-25.9 -16.7 -40.7 -6.9 -40.8
-12.5 5.4 -1.1 13.1 -47.8
-33.2 62.4 20.6 -0.3 -49.7
-> 13.1

36.5 3.6 -3.5 -1.5 17.8 55.5
-6.0 -2.3 7.1 14.0 48.4 55.7
-> 17.8

-7.6 -15.2 43.6 -42.0 50.8 16.4
-53.9 -9.6 -36.0 24.1 -23.3 -8.0
-5.9 31.9 24.5 -5.8 -5.0 35.8
-> -23.3

26.2 -7.8 57.5 -32.3
-46.0 37.7 -20.2 -26.5
-24.6 -52.3 -28.9 13.1
-> -20.2

-32.6 35.6 -52.0 -1.9 -19.5 46.6
24.2 23.2 -44.5 11.1 -23.4 -34.9
24.0 -3.7 -64.0 15.2 -57.2 6.7
-> -23.4

12.6 17.4 54.5 -8.2 -6.7 5.0
-20.9 -3.2 -0.5 -6.4 -6.8 6.8
-> -6.7

6.8 -10.1 -6.9 46.1 -1.2 33.1 -27.9
-48.3 -11.3 -47.3 -48.7 -4.5 6.0 61.5
-38.3 19.8 -14.2 -13.8 -8.8 -14.1 -15.4
-> 6.0

-53.6 -21.6 9.7 -33.1 39.3 -4.5
9.0 13.1 -41.3 -5.0 2.3 12.9
-47.9 -4.4 -12.9 -39.6 20.7 -7.6
-> 2.3
---
692  515  112  319  787 => 112, 787

6478  5929  3010  9513  3520  3834  3998 => 9513, 9513

 22   24  -34   31   11 => -34, 31

8207  5580  5895  2100  6541 => 5895, 8207

 5  14  21  72  36  20  97 => 72, 97

561  611  805  602  601  726  636
691  261  597  229  659  465  584
630  618  620  633  678  701  621
=> 229, 805

210  133  119  119   36  159  103
182  148   95   99  134  154  131
141   82   45  188   94   34  102
=> 99, 210

 -7   39   37  -28   29 => 37, 39
---
[[52.8, -25.3, 21.8, -48.2], [-36.7, 40.7, -2.6, 22.4], [-34.9, 19.6, 47.0, -38.0]] value -25.3
[[-2.5, -45.3, 8.2, -6.8, 26.3], [3.0, 15.8, 29.7, -28.5, 12.0], [-45.2, -21.4, -38.4, -14.2, -0.2]] value 8.2
[[7.8, -39.7, -12.0, -20.5, 7.3, -61.8, 1.5], [38.8, -11.7, -21.5, 15.1, 40.1, -39.0, 4.7], [20.8, 17.4, -24.6, 16.1, 24.0, -49.2, 12.2]] value 7.3
[[-12.6, 37.1, -25.4, 26.5, -32.7, 46.6], [-2.4, -13.8, 22.3, 10.2, 10.1, -41.6], [-0.6, -35.8, 34.9, 40.5, -23.6, 22.0]] value 26.5
[[-53.7, 16.9, -16.5, 2.5], [37.3, 7.0, 12.1, -44.5], [-2.3, 15.8, 1.4, 10.9]] value 16.9
[[-19.7, 11.4, 31.7, -16.2, 30.9, -51.8], [-18.9, 12.5, 30.7, -20.8, 31.4, -49.6], [-24.3, -2.1, 38.9, -11.4, 27.5, -51.5]] value -16.2
[[-13.3, 20.7, 13.6, 46.0, -20.5, -14.0], [-12.4, 18.1, 12.4, 40.5, -18.6, -11.7], [-12.0, 16.9, 11.8, 37.6, -18.2, -11.2]] value 46.0
[[-38.3, 10.6, -4.5, 13.6, 5.8, -45.5, -50.3], [-20.9, 24.0, 2.9, -43.8, 23.7, -47.7, 26.3], [-23.1, 26.1, -20.2, -33.7, 22.0, -8.8, 13.3]] value 5.8
[[21.8, 38.6, 10.3, -8.8, 41.0, -2.6, 10.1], [39.6, 55.3, 24.3, 0.6, -17.1, 14.2, 22.3], [16.9, 13.2, -32.1, 63.2, 33.1, 52.7, 56.3]] value 41.0
[[38.3, -35.5, -20.6, -2.5, 47.9], [27.0, -27.6, 21.1, -7.9, 41.3], [-28.1, 37.6, -32.5, 25.5, -25.0]] value -20.6
---
[-17.5 -18.1  -3.1  -7.7  20.3 -16.9   2.9] ⇒ -3.1

[ 0.003  0.158 -0.138  0.076 -0.104 -0.130] ⇒ 0.003

[-10.81  -2.58  13.36   6.53 -12.30   6.09] ⇒ 6.09

[-0.030  0.158  0.060 -0.153] ⇒ -0.030

[[-123.07 -117.37  -42.73 -194.21]
 [ 166.14  -24.53  -17.68  -96.72]
 [-159.39  -29.04   -6.30   39.98]] ⇒ -6.30

[-0.62 -2.00  1.32  0.74 -1.14  0.40 -0.90] ⇒ 0.40

[ 0.14  0.09 -0.04 -0.13  0.12] ⇒ 0.09
---
[-32.1, 22.7, -43.8, -18.1, 58.4, 19.1] >> -18.1
[45.9, 14.3, -7.1, -11.5, -9.4, 11.2] >> -11.5
[44.8, 46.6, -0.1, -28.3, 27.7, 11.6] >> -28.3
[15.3, -15.8, -40.7, -8.1, 32.4, -59.2] >> -8.1
[9.8, -50.3, -5.5, -7.1, 16.6, 10.9] >> -7.1
[-0.4, 50.8, -26.8, -15.8, 32.2, 0.8] >> -15.8
